Each path is a new rotation, seen through one point. The rows after it are directions, each followed by how far the rotation turns it, in degrees a step (0 if it stays put).
Each turn is a multiple of 5 degrees from 10 to 175, or 0.
Each row of a path follows its step; steps can be skipped.
Rotation 1:
step 0: [ -5.0  37.6  -4.8   1.1   0.2   1.9  -3.8  15.3 -16.1 -31.0  -4.3  21.6
   5.3  -9.4 -33.0   6.1  -3.0  -9.8  -3.3  -2.7  23.8  -1.4 -11.3  19.9
 -19.5  -7.2   9.6  12.2   7.9   4.1  -0.8   1.5  -1.5 -17.9 -15.0 -12.0
   1.0 -26.8]
step 1: [-14.3   5.2  18.9  -8.0  -8.4   8.5   3.9  29.1 -22.8  19.1   3.4  31.3
   6.4 -13.0  -8.3  10.4 -13.4   5.3 -15.4  24.7  16.6   6.1   4.7  11.4
   1.8  27.1   9.1 -17.8 -19.8 -15.0  -9.6  -8.5  -7.1  -8.6  14.1  11.3
  -0.3   3.7]
step 2: [ -8.5  23.8  -2.9   6.8  14.5  -6.6 -10.6 -15.3  11.2   9.0  17.4  23.3
  24.8   1.1 -26.0 -13.2   9.6  -1.9 -21.3  28.8  -9.3  23.7   4.8   7.4
 -20.6   2.2   4.8   7.7   3.5 -12.3  21.1  14.7  15.0   4.3  -4.5   1.6
  -0.9  22.8]
step 6: [ -1.0   9.5   4.0  10.1  -1.1  20.1 -23.2  28.9   3.6 -10.6 -16.9  36.4
  -4.8 -21.7  -6.7  22.5   5.8  -2.8  -4.7 -17.1  -0.1  -4.6   6.4  13.7
 -10.0  21.3 -23.1 -15.3  -2.6   9.8 -14.0 -19.6  11.1  -5.9  -9.8  10.7
  -0.1   4.9]
step 9: [  1.4  -2.7   3.6 -11.4  15.2   0.5 -31.3 -12.8   8.7  26.4  15.6  31.7
  16.0 -11.7 -14.5   5.0  14.3 -13.4 -31.3   7.4  -9.7  11.3  -0.9  12.8
 -18.6  15.3  18.7  -7.7  -0.4  -8.9  -6.4  14.8  18.5   3.1  12.0   2.0
  -4.0  12.2]
step 10: [ 11.1  27.3   6.2 -10.0  17.9  13.9  10.0 -10.9 -13.7   2.0 -16.1  11.5
  13.2   6.3  -8.5  -7.6 -25.0 -13.7   2.1  17.6 -43.1 -11.6  11.4   1.0
 -18.1  -8.9  16.1  12.2  10.9 -12.5   1.8 -15.4  15.7  13.0  -4.5   7.5
  11.1   3.1]
step 12: [-14.5   7.5  -3.1 -17.1  -0.7  -6.4   4.2  24.9  -4.1  -2.2 -16.7  24.9
  16.1  -4.4  -2.6  -0.5  -1.1 -17.5 -17.3 -18.9   9.8   7.4 -16.8  -6.2
  -4.8 -14.4  -8.8   3.7 -14.8 -30.0 -18.2 -21.0  38.5   5.3   6.7  -5.2
  16.7  10.8]
step 13: [ -5.8  40.3  -4.0  19.1  -2.8   7.4  -3.3  29.2   3.1 -15.4 -15.6  37.7
  -1.7 -13.2 -10.7   3.3  -5.8   8.4  13.7   0.0  -7.1   0.5  13.7  18.0
 -12.5   7.1 -16.8   5.4   4.0  10.7  19.1 -11.4   4.7 -14.3 -14.2   9.0
  -2.5  12.6]
[ 6.3 -3.3  6.2  1.3 -4.5  4.0 11.9  6.3  6.0  2.1  2.7  5.1  2.0 -3.3
 -8.8 -5.6  2.3 12.6 -1.0  2.8  8.9  6.7 -2.1  4.8 -6.8  0.0 -1.9 -6.3
 -1.0  3.8  4.2 -1.7  1.8 -7.1  0.4 -4.9 -1.8 -5.1] -> 55
[  4.6   3.9  -4.4  -0.5   4.7  -6.7   3.2   7.5   2.6  -0.5   3.4   8.5
  -7.2   0.7  -7.2   2.4  -5.4  -4.4   5.2   2.4   1.1  -3.6   4.1 -10.6
  -1.4  -2.9   0.2   8.5   2.9   9.8   7.9  -4.4  -8.1   7.7   1.4  -4.6
  -3.6  -4.3] -> 140
[ 0.7 11.8  7.4 -3.6  2.1  4.5  1.0  0.5  3.3 -0.1  1.2 -7.4  5.5  4.4
  9.2 -5.4  0.6  3.7 -3.2  1.1 -1.2  3.3 -1.9  4.2 -2.0 -5.2 -0.9 11.1
 -7.1 -1.5 10.9 -8.8 -0.5  6.5  3.1 -3.5 -4.2  7.4] -> 135
[-1.3  0.3 -1.2 -3.8 -3.5  0.3  3.7 -2.8  8.0 -4.0 -1.0  9.4 -3.0 -0.8
  6.9 -8.9 -7.3 -3.4  5.0 -6.0 -6.1 12.7 -6.4 -5.8  1.1 -3.5 -8.9  2.1
 -2.3  5.0 -6.4  1.8 -3.9 -7.4  0.1  4.5  1.6  6.7] -> 45
[ 7.5  0.4  1.9  9.0  1.4  6.0  3.6 11.6 -2.6 11.9 -3.0 -0.5  0.2  0.2
  6.6 -5.1  2.5 -5.8  7.3  6.4  3.9 -1.4 -1.1  3.1  1.2 -0.7 -4.3  0.5
  2.3  0.0 -4.1  1.0 -2.6  6.6 -6.0 14.7  0.6  0.9] -> 155
Rotation 2:
step 0: [  3.3   6.9 -11.7  13.3  -5.3  21.9  23.0 -14.2  10.0   5.4 -17.8 -13.2
  14.8 -16.3   9.4  -9.2 -34.5 -26.1   7.2  -8.5  -0.8 -28.3   2.5   4.4
  -5.0  -9.9 -35.0  19.6  -5.7  -3.9 -18.0 -17.6  -1.8 -18.0  -1.0  10.4
   8.5  -0.7]
step 1: [ 19.8 -10.4 -13.5  -0.3   2.8 -24.4   8.4 -20.2  -4.4 -27.5  -2.5 -17.8
  -6.8  -6.5  14.2 -10.2  20.3 -13.6  34.9   9.4   3.7  -3.9 -17.5   4.6
  -3.1   1.8   6.4  -5.3   8.8 -32.0  -2.8 -12.9 -32.2 -12.5  -7.9  17.5
  11.8 -11.7]
step 2: [ 19.8  -0.4  -7.5   0.8   1.3  -3.9   6.8 -12.7 -22.8   3.8  13.2  -7.8
  17.2   3.8  -4.3  15.7 -18.1   2.8  -2.4   2.5  27.9   7.7  25.8  29.9
  20.6   5.5  -3.0  13.8   8.9 -36.8 -11.1 -13.3   0.9 -15.4  17.7  -1.0
 -25.8  12.6]
step 6: [  0.6  -7.8  -3.7   9.9 -22.5  -5.5  12.2 -15.4   8.4 -25.7  -9.1 -20.5
  14.4 -10.6  15.4 -17.3  -0.1  -8.5   8.6 -18.0 -13.2  -7.8 -14.9   1.7
 -31.8   2.2 -25.6  -2.6   0.4  -4.3 -26.1 -25.3 -16.6 -23.1  -0.3  10.7
  27.1   4.8]
step 8: [ 21.3  -0.3   6.2  11.4   2.9  -2.8  11.8  -6.3   3.1  16.0  33.4 -14.3
  -2.4  23.4  -9.6   3.5 -14.7   9.4  -9.1  -9.4  21.6  14.4  13.2  13.5
 -20.5  -5.0  -5.2  22.2  15.2 -12.2 -22.0 -22.9 -16.0 -14.8  10.0  10.4
 -14.4  27.6]
step 11: [ -0.2 -13.3  -6.9  -4.7 -21.4   3.8   8.6 -28.1  10.1 -12.5  18.9  13.3
  19.8 -32.9  -9.3  -7.6 -28.2   2.4  -5.5 -10.1  19.8  -6.4  -4.8   5.2
 -38.5  -8.8 -19.5   9.6  -2.1   9.1  -6.7 -12.8   8.8 -17.5  -0.8   5.1
   4.8  25.6]
step 15: [ -1.8  13.8 -19.2  22.6   4.6   3.5   7.1  10.2  -5.1 -23.3  -9.8  13.3
 -25.4  14.4  -0.9   0.9   3.1   8.1  11.8   0.7  -3.2 -10.1   7.6  10.7
 -30.8 -16.1  -6.7  17.9 -14.5 -34.3  -2.0  19.5 -24.8  20.3  13.2   3.2
  25.7 -11.8]
step 18: [ -0.5   2.5  12.0  13.0 -36.8 -22.0   9.9 -22.6 -21.8 -27.6 -20.5 -18.0
 -20.9   5.9   9.5  -3.6  -9.6   2.6  29.4  -3.9  -7.1 -16.7   0.6  23.0
   7.0  -5.6  -7.7  -2.4 -10.1 -11.2 -11.8  26.1  -7.5 -14.4   9.4   8.8
   3.6   2.0]
[  2.5   1.6  -7.7  -1.3   1.0  -0.3  -4.7   8.8   2.0   2.2  -0.3  -8.4
  -1.5  -0.5  -3.4  -2.8  -9.8  -4.8 -12.2   3.2   7.5   0.5  -7.1  -4.5
   0.7  -8.1  -3.1  -1.7   5.2   5.8   0.0  -4.2   4.0  -8.7   3.8   2.6
   8.9   5.8] -> 130
[-9.9  4.9 -4.6 -9.8 10.1  1.5 -6.8 -8.0 -4.2  0.5  1.7  7.0  0.2 -1.8
 -4.0 -6.4  1.5  1.8  6.2  2.9  9.4  2.2  1.9 -0.6 -3.6 -9.2  2.7  1.5
 -6.1 -2.5 -2.6  2.1  0.0 -3.6 -9.4 -2.4  8.0 -0.9] -> 175
[  3.8   3.2   4.7  -6.4  -3.6  -4.0   1.8  -1.7  -5.4  -2.0   9.2  -4.1
  -2.0  -1.4   0.1 -10.9  -1.9   0.4   7.9  -0.4  -2.8  -1.3   0.4 -11.9
  -7.4  11.0   2.7   5.3   3.6   6.2   9.4  -8.6   1.0  -1.0  -1.8  -1.4
   4.6   3.8] -> 140
[ -4.4  -4.3   2.5  -3.8  -4.5  -5.1   0.9  -6.6 -13.7  -6.1  -5.1   6.2
   6.7  -3.9  -4.3   3.5  -9.8  -0.4  -4.3   0.5   2.6  -4.9   5.4  -2.3
  10.3   4.1  -4.8   2.4  -2.5   4.2  -4.4  -2.9   9.6   2.6   6.1   0.7
   2.4  -3.2] -> 155
[ -0.3  -7.8   6.5   4.9   7.4  -0.8  -3.1 -10.3   1.1 -12.5   7.4   3.5
   0.3  -2.3   7.1   3.7   2.0 -11.3  -5.1   4.9  -3.1   9.8  -1.1   0.4
  -2.2  -3.2   0.0  -4.2   7.4   7.9  -0.7  -2.3  -3.4  -0.1  -1.0  -2.4
   3.0  -0.1] -> 140
[  5.3  -2.9  -4.2  -7.1  -2.8  -9.1  -0.7   5.4  -0.2  -0.1  10.6   6.5
  -0.1  -0.9   3.6  -3.8   7.4   1.8  -0.4   3.0   7.2  -1.5   8.7   2.5
   7.3  -9.1  -5.6  -4.0   1.2   3.8   8.5  -3.0  -2.0   0.2   0.8   6.8
 -10.9  -2.0] -> 125
Rotation 3:
step 0: [ 17.9  34.4   9.8  -1.4  22.3  20.7   2.8  -6.5 -22.8  -6.6  -8.4   5.7
  -0.1 -14.9   4.7  20.3   7.6  -0.9   4.7  17.1  11.7  -6.7  23.4  -9.2
  40.1 -20.6   5.6   1.1 -14.1  -1.3  -5.7  -9.7 -21.0  10.4  -6.0  10.9
 -19.0  35.4]
step 4: [ -6.1  -7.0 -21.7  24.2   8.2  -6.8   9.2  -2.3 -21.6 -36.0  32.2   6.0
   4.5   0.2 -26.9  27.8  14.7 -12.4  -1.6   8.4 -20.0 -23.8  12.6  -6.4
  -0.7 -13.1 -29.2  28.5  -8.0   7.6  -0.2  -6.4   3.4  -7.0  16.1   4.0
  -3.9   5.1]
step 8: [ 10.5  14.5  -6.0 -11.4  -6.0  65.1  16.8   1.7   4.2   0.5  17.0   5.0
   4.7 -19.0   2.3  11.9  15.1  11.6  20.6  -1.2   5.6  -9.4  -6.7 -25.9
  -7.8 -31.8  -8.0  -5.8   1.9   0.5 -12.2  -7.7   5.6 -11.8  11.3  -7.9
  -2.4  20.6]
step 9: [ 17.7   2.2   2.5 -11.9  -5.4  43.9 -21.9  34.3 -21.6 -17.1 -17.5   3.3
  18.8   0.1   8.6   5.1  -8.5   4.1 -10.9 -22.6  -1.0 -26.1  23.8  17.6
  -9.6  -3.1   5.3 -10.6   0.4  -5.1  -8.1 -18.5   4.0   0.7 -13.8  22.5
  -1.2  20.5]
step 12: [ 16.4  14.8  -4.6  22.6 -19.3   4.8  16.7 -21.3  17.3 -43.7  -4.6  19.3
  -7.5  15.6  -0.1  23.3  -3.2 -17.0  -7.2 -21.8  23.9 -24.9 -10.6  -0.1
   6.6  -3.9 -10.8  22.8  -3.5   4.7  19.1  -5.5   2.2  11.1  -1.4  -1.8
  -8.3  27.8]
step 13: [ -6.7  28.9   9.7  -4.7  -1.5 -33.1  17.8   4.9 -22.1 -30.1  -0.4 -19.2
  14.6   6.1  18.5  25.6  26.4 -19.8  12.6  10.7   6.6 -20.2  -3.2  19.8
 -14.2 -12.5   1.9   3.0 -13.4  -5.6   7.2  -9.9   9.3 -16.2 -11.6  20.6
  15.5  18.1]
step 14: [ 21.3  -4.7  -1.3  19.3  29.2 -16.2  14.1   1.9 -11.4  19.1 -10.1 -13.9
  10.8 -18.1  -6.5   4.7  24.3 -24.9   9.3  -6.8   3.1 -23.0 -22.3  -3.1
  -3.8  -9.8 -23.8  -5.7   1.0  17.1  20.2 -22.7  21.2  17.0 -33.2  -3.3
   4.4  -6.0]
step 16: [  2.6  30.8 -15.2  -4.5  10.8  24.6 -15.7  -5.0 -33.1  -7.0  15.2  22.1
 -11.2  13.6   2.6 -12.4  13.2 -28.1  11.9   4.8 -21.9  -5.5  -2.4  -5.9
  12.6 -22.4  -4.3  -3.6  12.5  16.6 -11.0  15.1  14.8   6.1 -20.0 -11.1
 -15.5  35.8]
[-0.4  6.6 -2.1  3.7 13.8 -9.6 -6.8  5.6 -4.4  5.7  0.3  4.2  5.0 -1.7
  8.2  2.8  2.0 -1.6 -5.0  7.0 -2.0  0.8 -2.7  4.6  8.4 -4.1 -6.9  2.4
 -6.9 -1.9 -2.9 -0.7 -1.7 -9.2  7.1 -4.3  0.2 -1.5] -> 110
[  4.0   0.8  -1.1   2.5  11.7  -2.3  -1.5  -6.9   3.5   0.2   2.1   4.9
 -13.4  -6.4  -4.1   3.4   0.6   5.2   1.6  -8.6  -1.3  -2.0  -3.1  -7.8
  -6.2 -10.4  -2.4   5.2   1.1   5.9   2.9   1.8  -4.8  -1.1  -3.1  -5.3
  -9.0   2.1] -> 175
[  1.6  10.0   4.7  -5.6  -1.4  -1.1   3.5  10.5   1.4  -3.7  -2.7   3.5
   1.2   1.2  -4.6   3.9   2.4 -11.1  -3.9 -11.1  -4.3   4.3   8.9  -7.3
  -5.3  -2.6   5.1   3.6 -10.1  -4.6  -4.0   0.5   4.6  -4.4  -2.5  -2.2
   0.4  -1.9] -> 90
[ 2.9 -7.9 -2.1  6.0  3.7  0.6 -7.8  7.6  0.9 -1.0  3.6  3.0  4.4 -1.0
 -6.7 -1.9  1.5  0.7 -3.7 -8.6 -9.6 -9.2  0.5  6.4  6.4  7.9 -1.8  7.3
  1.6  0.8  2.0 -0.4 12.1  7.0 -4.5 -0.2 -5.7 -1.4] -> 145
[-8.7  2.6  8.0 -2.6  3.1 -5.9  1.2 -8.2 -5.5  3.3 -7.6  4.7 -4.8  9.3
 -7.8  0.4  9.5  0.9 -0.9  2.8  3.7 -5.7  7.4 -2.8  9.7  0.2  0.1 -9.1
  1.5  3.4 -0.7  2.0  7.2  3.5 -1.8 -3.6 -3.7 -3.3] -> 20
[  4.7   3.9  -0.3  -1.0   1.6  -6.1   3.6 -14.1   1.7  -2.9  -5.1  -2.1
   7.1   0.8  -2.6   8.8  -5.2   0.3  -8.8  -4.0   0.4  -0.6  -0.6   4.7
  -3.1   3.8   4.7   5.4   6.1   0.7  -7.7  -6.6   2.2  -1.4  10.2   8.0
  -7.1  -3.4] -> 40
[ -5.5   6.4  10.8   0.0  -4.9   2.4  -0.1   4.4   1.4   1.6   2.8   0.3
  -6.3  -8.6  -1.2   9.6  -4.7   2.6   1.0   8.1  -3.9 -10.8   3.1  -1.1
  -4.3   1.2  -5.9   0.9  -1.0   1.9   7.4  -3.5   7.7  -2.3   8.5   7.2
   1.1   7.2] -> 80
